A state moves one step at a time under one of 7 hidden systems, and each row is a state written as 22 numbers. Each run below is a few steps of one system.
path 1, kamub:
[[-54  21   9 -35  32  10  21   2  27  30  42  -9 -77   1  40  -8 -15   3
   -1 -28  35  38]
 [-23   0   7   1 -62  19 -42 -53  28   5  -8 -24 -19  44  22  -3  -5 -25
  -58   4  -4 -12]
 [ 77  -2 -32  18 -31  10 -34   9  -2 -34 -42  26  38  10  -4  17  17  -3
  -12  21   3   0]
 [ 31  -1 -34 -43  34 -20  15  46   1  -8  19  43 -24 -19 -11   3 -10  40
   28  10  -9  -3]
 [-42   5 -16 -52  -7  -1  28  -4  15  42  12 -40 -28   7   1 -40   8  14
    8 -12 -21 -19]
 [  7  16  -2 -12 -14  25 -13 -20  11  20 -46 -28  29   7  17 -21  19 -50
  -26 -14   4  32]
 [ 28 -16  -5  -8  39   8 -23   7  26  -8 -14  58  15   7  -8  25 -16 -16
  -29   7 -16  38]
 [-22 -45 -20  -5   9   6   2  13  27   9  19   4 -23  13 -33   0  -4  55
    6  15 -41   1]]
path 2, voluf:
[[ 17 -13   4   3  13 -20 -56  29  -9 -24 -13   7 -54 -44  25   3 -30  12
   20  16  23  45]
 [ -2  20  25 -22  -5 -42  12  -2 -52   1  -5  -9  40 -26 -22 -19 -13 -31
   14   8 -23 -52]
 [ 20  27 -35  30  10  -3  28 -14  28   1 -44   7  37  23  32  23  43 -13
    7 -21  11 -12]
 [ -3  -5  15 -10  44  -3 -39   6  21   1 -23  23 -22 -17  24   9 -28 -32
  -17  -2   8  62]
 [-35 -20  31  -7  26 -20   8 -12  -9  10  14  12  29   0 -41   2 -25 -14
   -9   9 -49 -22]
 [-13 -17  -7  67  -3  27  22 -14  20   5  -7 -17  28  30  -9  18  37  15
    6 -15   0   9]
 [ -4  -2  32  26  -5  31 -25  -3  -1 -12  33   7 -34   2  12  13 -22  -9
  -24  -2  39  50]
 [-14  -9  23   6 -21 -26 -15 -12 -22 -19  42  17 -22   6 -17  11 -33  19
   -9  23 -14 -49]]
path 3, kamub (8 x 22):
[[-63  16  40 -41  60   0  26  13   5  25  76  16 -76 -17  18  -3 -43   2
    1 -23  34  39]
 [-60  -3  19  31 -63  15 -14 -71  25  14   9 -41 -12  59  18   5   6 -12
  -50  -6 -10 -38]
 [ 77   2 -13  58 -42   5 -49   3 -21 -45 -62   2  41 -11  13  21  18 -17
    1  18  25  14]
 [ 41  10  -8 -35  42 -29  13  46 -21 -28  49  74 -21 -27 -14  21 -31  30
   23  15   8 -13]
 [-61  11 -14 -30 -10 -28  47 -13  10  33  25 -41 -31  14   7 -23  10  31
   24 -10 -24 -64]
 [  1  30  11   2 -30   3 -18 -21 -19  11 -66 -58  35 -16  27 -32  19 -63
   -4 -15  16  15]
 [ 33  10  22 -12  51  -9 -12   1  -1 -17  -4  77  39  -6  -9  32 -31 -49
  -29   4  -4  25]
 [-47 -43  -7  16  34 -28  17   1  28   8  17  16 -11  14 -29  22  -9  49
   18   9 -57 -30]]
path 4, guk, 8 rows:
[[-22 -27  11  40 -13  14  -9 -24  18  -6  27   9 -11  34 -14  27  -4  21
  -23   7 -11  -7]
 [  6 -24 -14  21 -33 -12 -21  12 -17 -14  -8 -29 -18 -17  -9  -9   4  41
   32  19  -8 -16]
 [ 38  28 -21  -1   3 -14   8  20 -10 -23   8  27 -14 -10  21  16   3  13
   20   0  34 -14]
 [-25  10 -13  -9  26 -24   1 -16  40   1   3  31 -35  21  32  26 -11   6
   -8  -5  -8 -16]
 [-25   2   1 -34   2 -38 -19  -5  -5  14 -25 -24 -14 -20  12 -22 -15 -13
    9   7 -32 -24]
 [ 32  32  -2 -35  12 -13   8   7 -17   1 -29  13  46 -17   4 -12   2 -46
   -2  -5   1  -3]
 [-12   0  16  11  46  14  13 -14  25  15 -11  24  33  12  -2  16   3 -37
  -23 -16  -8  35]
 [-41 -27  38  25   5  10   4  -8 -13  16  13 -29  19  -7 -34 -10  -9  -9
   -2  -2 -21  17]]
path 5, gazaf:
[[ 17 -29   8  33  56  28 -13 -14  47  -1 -23  69  54  32 -22  48  -5 -33
  -46   2 -30  52]
 [ -7 -56 -30  21  41   2  34  39  20   3  33  27   2   7 -60  17   9  84
   38  12 -48  -1]
 [-26  19 -10  34  -6  29  81  16 -14  24  33 -57  -1   0  -4 -17  53  37
   51 -36  42   0]
 [-38  31   1  27 -21  28  13 -48  46   8  28  -5 -43  54  59  29  13 -11
  -37 -32  51   4]
 [ 12 -17 -13   8 -65  -9 -53 -24   8 -36  36  25 -59  39   7  26 -26  46
  -34  37  -4 -50]
 [ 70  33 -30 -14 -69 -28 -21  23 -57 -42 -11 -12  -5 -30  11 -16   6  14
   29  23  31 -54]
 [ 27  63   8 -29  29 -57 -19   1 -16 -14 -50  23  -2 -43  70   7 -17 -69
   11 -13  40  -2]
 [-32  -9  49 -34  55 -63 -35 -14 -11  -3 -14  44  13 -28  -9  13 -69 -54
  -21  17 -52 -18]]
path 6, gazaf, 8 rows:
[[  2  14  19  59  -6  35  56   6 -22 -12  70  10   8  19 -17  23  19  22
   11 -19  50   0]
 [ -8  34 -37  14 -15  -6  40 -33  41  -2  20  21 -12  59  40  35  31  20
  -10 -19  17 -59]
 [-14  -1   0  50 -41 -41 -32 -17  -9 -36  12  -5 -56   4  37  30 -12  39
   18  19  19 -53]
 [ 43  51  19  10 -40 -28 -10  -6 -60 -44  21  20   7 -12  19  15 -15 -24
    0   7  46 -54]
 [ 23  46  -6  -7  18 -69 -14 -21  -4 -24 -48  45  29  -8  41  30 -14 -47
    0   5  -5 -55]
 [-15 -12  38  30  47 -74 -23   2 -32 -23 -28  29  29 -43  -7  27 -41 -24
   25  19 -30 -25]
 [ -2   4  44  40  49 -22  43   1 -41  -2  -2  20  89 -18 -44  17   0 -38
   17 -10 -20 -15]
 [-28 -10   6  71  65  -6  55 -17  31  14 -22  23  68  22 -14  43  34  -7
   16 -24 -24  -1]]
path 7, rivek (8 x 22):
[[ 26 -24 -31 -24  -1 -13 -45  29  10 -13 -28   6 -35 -22   2  -7 -13  28
   13  24 -16  23]
 [ 13   7  -4 -64  22  15  18  30  -8  17  20   7  -1 -18 -24 -29 -10  -7
   -2  -4  -3  30]
 [ -8   0 -15 -33 -16  40   8 -17  35  25  13  -6  -7  37  -5 -16  12  -6
  -40 -10  -5  17]
 [-23 -27   0   8 -33  21 -31  -6   9  14 -15 -56 -29  -3   1 -23   3   9
   -4   3  -5  30]
 [  2 -15  23   6 -29  29 -13  16 -32  -6  41 -22 -26 -16 -23 -17 -14  17
    2   7  22  25]
 [ -4  -2 -11  -4 -19  19   7   7  10  -5  54   7 -53  16   2   6  -4  42
   -2   1  22  -1]
 [-25  12 -10 -29 -20 -23  -1   1  -1   8  20 -23 -58  -6  24 -17  -8  23
   15   3   5 -26]
 [ 14  30   2 -43 -37 -12 -22   1 -27 -10  14  -6 -30 -10  18 -19 -21 -14
  -12  10  19 -24]]
path 8, Pekam, 8 rows:
[[ 19   4  -5  11   0  17 -27  13  14 -24  29  29 -65   2  35  24 -15  22
   -9   1  52  41]
 [-32   9   7 -33   5 -38  11   4  -9  -3  59  18 -57  -4   0   2 -34  31
   10  10  -6 -48]
 [ 17  16  -9 -26 -41 -42 -17   6 -44  -7 -24 -34   1 -31   1 -31  -3  -1
   27  20 -12 -53]
 [ 36  43  -7 -21  -5 -24 -28 -16   1 -11 -53  17  17  -6  46   5  -4 -59
  -22  -3  16  -3]
 [ -2   3 -14 -31  55 -21   7 -15  41  11 -22  57  27  23   1  23 -10 -23
  -22   0 -44 -12]
 [ 13 -15 -23 -25  32  15  41  27   6  25 -16  -3  53  -5 -49 -22  26   3
   18  -6 -42  13]
 [ 13  17  -8  14 -10  62  42  -1   7  20   0 -28  38  19  -9 -16  45 -21
   -9 -30  30  41]
 [-44 -23   2  32  -8  48   9 -25  49  20  28 -14 -27  47   2  12  13  20
  -31 -17   5  29]]
path 9, Gik (8 x 22):
[[  7  -8 -34  37 -17   7  21  -2  13   6 -40 -34  34  14  -6   0  47  22
   24  -7 -15 -14]
 [-11 -37  32  42  -9   8 -51   2 -10 -13  -8 -18 -18 -21  -6   3 -22  -1
   -5  14   1  43]
 [-17  -5  13   4   1  21   6 -19  23   0  52  35 -14  40 -12  24 -13   9
  -39  -2  -1  -3]
 [  3   9 -24  19 -29 -19  21   4 -10 -10  17 -10 -10   7   1   4  20  43
   30   3   6 -50]
 [ 14  18  31   8 -25 -11 -23   5 -47 -19   8 -13  -9 -31   7  -6 -21 -20
    5   7  30   1]
 [ 11  36   6 -15  12 -10   4 -20  11  -8   4  40   8  17  29  23 -10 -41
  -30 -12  18 -11]
 [  0  11 -25 -18  19 -49   7  -1   7  -1 -33  11  12  -6  13   2   5  -1
   21   4 -28 -43]
 [  7  -9  20  -8  25 -16  -2  17 -28   2 -19  -2  35 -33 -29 -12 -11 -23
   12   6 -20  17]]
path 10, guk:
[[ 58  41   0 -53 -18  -6 -14 -24 -16 -17 -11  54  60  21 -12   4 -16 -65
  -54  14 -12 -37]
 [ -7 -37 -11  27  60  13 -10  -1  55  26 -67  12  39   8  -6  17  18 -17
   -7  -7 -42  64]
 [-43 -15  61  19  31   5  22  22 -48  15  35 -34   6 -46 -39 -23 -19 -11
   27 -10   6  38]
 [ 21  15   2  20 -43  35  50 -13 -30  -3  45  -2  56  36 -46  -2  29   7
  -14  -4   7 -44]
 [  5 -17 -22  86 -31  28 -20 -16  29 -18 -25 -19 -11  28  25  31  35  27
    3  -4  25  21]
 [ -5 -26  22  32  -8 -25 -42  15 -26 -36  36   9 -65 -27   6  19 -39  40
   18  24  22   0]
 [ 27  10 -46 -37 -12 -36  14  17   3 -15  19  34 -20  12  -8   8  -1  51
   20  19 -20 -71]
 [ -3  35 -45 -21  24 -37  10   0  37   9 -51  -2 -27  -5  69   4  19  -2
   27 -19  11 -11]]
path 11, voluf, 8 rows:
[[-20  31   4 -15 -21   5  37  25 -38  21  14 -75 -31 -39  16 -49  21   9
   50 -26  47  11]
 [  2  63 -21 -77 -33   0  21 -26  10  21  12 -10 -19  26  40 -25  10 -33
  -28 -19  20 -42]
 [ 21  -7 -64 -66  -1  -9 -19   9  51   9 -31  18 -30  20  11 -10   4  26
  -10  13 -39  -7]
 [ 17 -24 -27 -56  22  16  13  47  -3  23 -18 -19  13 -29 -42 -45  11  16
   24   4 -32  39]
 [-18  25 -10 -41  34  24  80  18   5  39  33 -12  16   3 -19 -27  28   0
   16 -35   8  13]
 [-53   5 -18 -36  14  18  27  -9  50  39  21 -22 -53  26  26 -15   8  17
   -8 -24   0  15]
 [-23 -27 -14 -57 -37  34 -13  -2  22  31  22 -37 -35  20 -25 -46  -4  22
  -27   9 -29  11]
 [ 26  -9 -36 -41 -37  49  31  23   2  14  48 -10  -7  25 -44 -29  23  47
   -4   5  -4  -4]]
path 12, Pekam, 8 rows:
[[ 51 -34 -31 -30   1 -40 -86  20  15 -39 -36  57 -33 -15   5  17 -42  19
  -11  48 -39   0]
 [ 66  47 -27 -82  40 -25  25  45 -20 -13  10  64  12 -30  -4  -6 -13 -13
   18   3  13 -10]
 [ -6  63 -31 -50  13 -22  74 -18  11  31 -18  -5  46  23  18 -13  38 -30
    6 -31  -9 -59]
 [-28 -12 -17 -20   5  16   4 -22  42  50 -66 -45  42  19  -5 -28  29 -36
  -21 -12 -52  18]
 [ 23 -36   2   0  -4  77 -15  -1  23  17  -1   5  40  27 -48 -10  11 -16
  -52   4 -19  70]
 [ 21 -19 -29  19 -15  72  29  14  32   1  55  17 -16  46 -27  12  31  54
  -15  -9  24  36]
 [-39 -13 -15  -9 -25  33  17  14  16  18  59 -42 -84  10   6 -21   6  65
   15 -10  23  16]
 [-23  -3  22 -28 -75   5 -38  -8 -34  -5  47 -47 -74  -7   0 -36 -31  20
  -13  18  17 -20]]
path 13, Gik, 8 rows:
[[-26 -10   3   3 -44   6   3 -28  -5  16   6 -40  10  22 -17 -18  10   4
  -11   6 -25 -37]
 [ 43 -13   1  44 -37  17 -26   3 -23 -32   0   7  21   3 -18  14   6   7
   -6  18  13   2]
 [ -9   6  19  33  24 -15 -14  -5   8 -22  23  37 -36   1  25  38 -23   2
   -3   0  28  10]
 [-27  23   6 -28  -7 -31  21 -18  -8   8  27   3 -11   9   4  -3 -12   0
    0   0 -14 -60]
 [ 38  24  -2   2 -20 -14  11   8 -44 -11 -17  -5  50 -17 -14 -11  13 -21
   16   5   3 -31]
 [  7  12  19  26  37 -16 -15  -3   0 -13 -33  25  18 -18  25  26  -9 -42
   -3  -9  17  30]
 [-45  -7   9 -14  39 -27   6 -23  31  19 -10  17   6  14   3  13 -14 -16
  -11  -3 -42 -18]
 [  0 -25  -2  13  -1  -1  19   6 -12   5  -5 -14  46  -1 -49 -11  15  15
   16   9 -43 -22]]
path 14, rivek:
[[ 32 -15  30 -26 -36   8 -14  11 -63 -19  45  13  31 -12 -73 -19 -32  -1
  -19  35 -24 -30]
 [ 53   9 -71  -7 -17  35  17  22  39  -9  -1  17 -16  30  20   9  44  46
    7  -7  27  16]
 [-63   4  21 -29  53 -17   3   2  20  34  -4 -23 -46 -28  31 -17 -21 -20
   11 -23   2  41]
 [ -8  -7  29 -20 -50  11 -12 -27 -28   3  34 -10  19  19 -42 -18 -22 -18
  -41  21 -26 -40]
 [ 46  -4 -49  20 -49  22 -24  14  13 -20 -23 -14 -19  10  16   2  28  38
    9  10  25  12]
 [-24   3  21 -19  48 -10  -2  24  -2  11  18   4 -47 -36  18  -6 -27  -4
   17 -12  22  50]
 [-20  -3  12 -39 -18   3   9 -20  -1   9  47  15  -7  27 -30  -7 -22   3
  -36  12 -30 -40]
 [ 27   6 -45  -8 -52   6 -16   1   9  -1 -33 -34 -14  10  18 -19  30  22
   10   8   4 -15]]

Name the system that made each run.
path 15 (2 x 22):
[[ 20   5 -31  -8   4  16  38 -21  32   7  -3  35  56  52 -22  16  30   0
  -25  -4 -32 -37]
 [ -2 -32 -16  25  38  20 -13  26  39  -1  -7  11 -39  -7  10  16   2  33
   13  -5  10  72]]
	voluf
path 16:
[[-32  19  13  12  18 -42  11 -24   1   3 -15   2  11  -1  22  12  -6 -21
    9  -8 -11 -38]
 [ -1  -5  18   7  -3 -21  -4 -13 -21  -4 -19  -2  50  -6 -25  -2  -6 -25
   -5  11 -34 -28]]
	Gik
path 17 (2 x 22):
[[ 62  37 -39  -4 -23  10  32  39 -25 -30  37  15 -25  -6  12   3  21  45
   35  -5  62 -13]
 [  1  40 -19 -55  -2 -59 -10  24 -20  -7 -13 -13 -61 -45  51 -23 -20   7
   41   1  23 -28]]
	voluf
path 18:
[[ 30 -22 -28  43  30   6  22  38   6 -17  -1  23  11  -8 -18  24  25  48
   40   1   5  21]
 [-28  16  39  14  20 -13   7  13 -32   3  14 -25 -24 -42  18 -10 -14 -16
   26 -15  35  27]]
	voluf
path 19 (2 x 22):
[[ 19  11 -29 -18 -10  27  44  14  -2  20   3 -20  29   9 -22 -23  40  11
   12 -13   0  -1]
 [  7  -8  -7  23  -8  18 -25  10   7  -1 -33 -32 -17 -16  24  -8  13   0
   13  -6  23  48]]
	Gik
path 20 (2 x 22):
[[-25   7  17  14  11  -9 -31 -25  16  10 -49 -20  -3  -9  39   2  -5 -45
  -13 -12   1  33]
 [ -1 -26  25  11  22   1 -15  -9   4 -11  12  41  25  10 -33  23 -26 -13
  -29  14 -32   7]]
	Pekam
path 21 (2 x 22):
[[-23  -1  10  70  -4 -23 -21 -22   4  -9 -51 -34   4 -10  39  17  14 -12
   19  -9  13   1]
 [ 18  13  36  15  -9   6 -37 -24 -16 -18 -17  19  31   2   7  11 -23 -65
  -44   4  15  20]]
	voluf
path 22, 2 rows:
[[-11  49  14 -31 -12 -17   9 -22  -6  -6  43  23 -37  15  38  10 -23 -21
  -24  -9  37 -40]
 [-19  -9 -24 -28 -13 -51 -19 -14  14   3 -27  -6 -16   4   5  -5 -10  17
    7  21 -52 -60]]
	Pekam
path 23:
[[ 30   5   2   1 -23  21  17   3 -18 -18  57  33   9  24 -31  13  -4  17
  -19   9  11 -26]
 [ 10  31  -6  32  -3 -24  14   5 -16 -19   3   2 -17 -12  37  20   9  12
   33  -9  46 -19]]
	Gik
path 24 (2 x 22):
[[-30 -10  -4  30 -44  -7  20  -5 -23   9   2 -67  -5  -3  -9 -23  27  38
   37  -2  -6 -41]
 [ 27  -1  34  31 -51  26 -40 -10 -39 -24  10 -11   8  -4 -10  -2 -13 -24
  -30  14  30  19]]
	Gik
path 25:
[[  3 -18  -9 -31 -27  35  -3  11   0  18  18 -25 -10   6 -31 -33   3  16
  -14   6 -12  21]
 [ 15   0 -28 -29 -22  34  -5   9  18  16 -17 -32 -15   4   7 -29  23   5
   -5  -7  10  36]]
	gazaf
path 26:
[[ 11 -33 -16  66  47 -16  -5  19  31 -37  29  70 -36  13   4  70 -11  64
   22  11   9   9]
 [-41  10 -12 -28  51 -67  57  16  -7  22   5  -4   0 -24  -5  -6   2  25
   58  -8 -37 -62]]
	rivek
path 27, 2 rows:
[[ 24  -8  16  14 -27 -10 -54   8 -28 -27  -8  -6 -25 -28  10   0 -24  -3
    0  21  16  14]
 [ 29  24   5  -1 -12 -29   4   1 -38 -21  -1  20  33 -10  -8   7  -6 -14
    7  13  -1 -49]]
	voluf
path 28, 2 rows:
[[ 14  29 -23  -4 -20  -8 -16  -5   7  -7 -28 -16 -28  -4  50  -2  12  -5
    8  -7  33   3]
 [ 11   8  -8 -59  -6 -18 -33   3   3  -1 -10  11 -26 -10  10 -15 -25 -16
  -18  14 -12   2]]
	Gik
path 29, 2 rows:
[[-31   0   3  59  -7  18 -11 -41  45  -3  -4  -2 -27  41  42  37  11  -3
  -26 -15  25  16]
 [-16 -36  25   8 -32 -26 -59   0 -26 -19  10 -14 -41 -22 -16  -5 -41  20
    1  34 -22 -15]]
	guk
path 30 (2 x 22):
[[-33   8   7 -14  57 -27  15 -21  35  15 -12  38  13  14  13  22 -14 -30
  -17 -12 -28  -8]
 [  4 -11  -5   4 -13 -16  -5 -16  -3   8 -45 -18  57   7 -24 -11  14 -21
   -2  10 -48 -30]]
	rivek
path 31, 2 rows:
[[-44 -16   4  43  20  33  49   9  12  33   2 -55   5  -2  -8 -13  38  19
   31 -32  10  41]
 [-34 -26  11  31 -57  43 -28 -32  15  13   0 -59 -20  27  -1 -17  11   3
  -29  -1   0  23]]
	Gik
path 32:
[[ 27  22  31   9 -27  34 -46 -10 -13 -25  15  12 -27  -5  30   6 -24 -43
  -42  -4  63  52]
 [ -1  33 -41 -45   4 -26   3 -20  51   0   7  48 -42  40  48  26  -6   7
  -23  -2   0 -42]]
	Gik
path 33 (2 x 22):
[[ 54 -30 -26  36 -53  52 -26  23  -7 -24   7 -16  -3   8 -30  -3  24  46
   -1  17  17  30]
 [ 44  39 -45 -38   5  16  22  30  18  -3  12  23 -35   0  32  -2  18  18
   14 -14  49  21]]
	gazaf
path 34, 2 rows:
[[ 34 -29 -29  -4 -27 -20 -62  10   9 -30 -21  18 -34  -3   5  11 -18  31
   -5  36 -20  -7]
 [ 31   3 -22 -59  26  -6   4  46 -10   6  -2   7 -14 -37 -12 -26  -8  10
   25   5  -1  27]]
	rivek
path 35, 2 rows:
[[ 32  10  -9  26  16  26  13  -4  27 -18  18  58  17  37   4  42  10  -2
  -27  -8  24  17]
 [-37   0 -10  14  14 -44   3  -1  10   0  -1 -10 -46  -9  32  12  -4  32
   37   0  -4 -32]]
	Gik
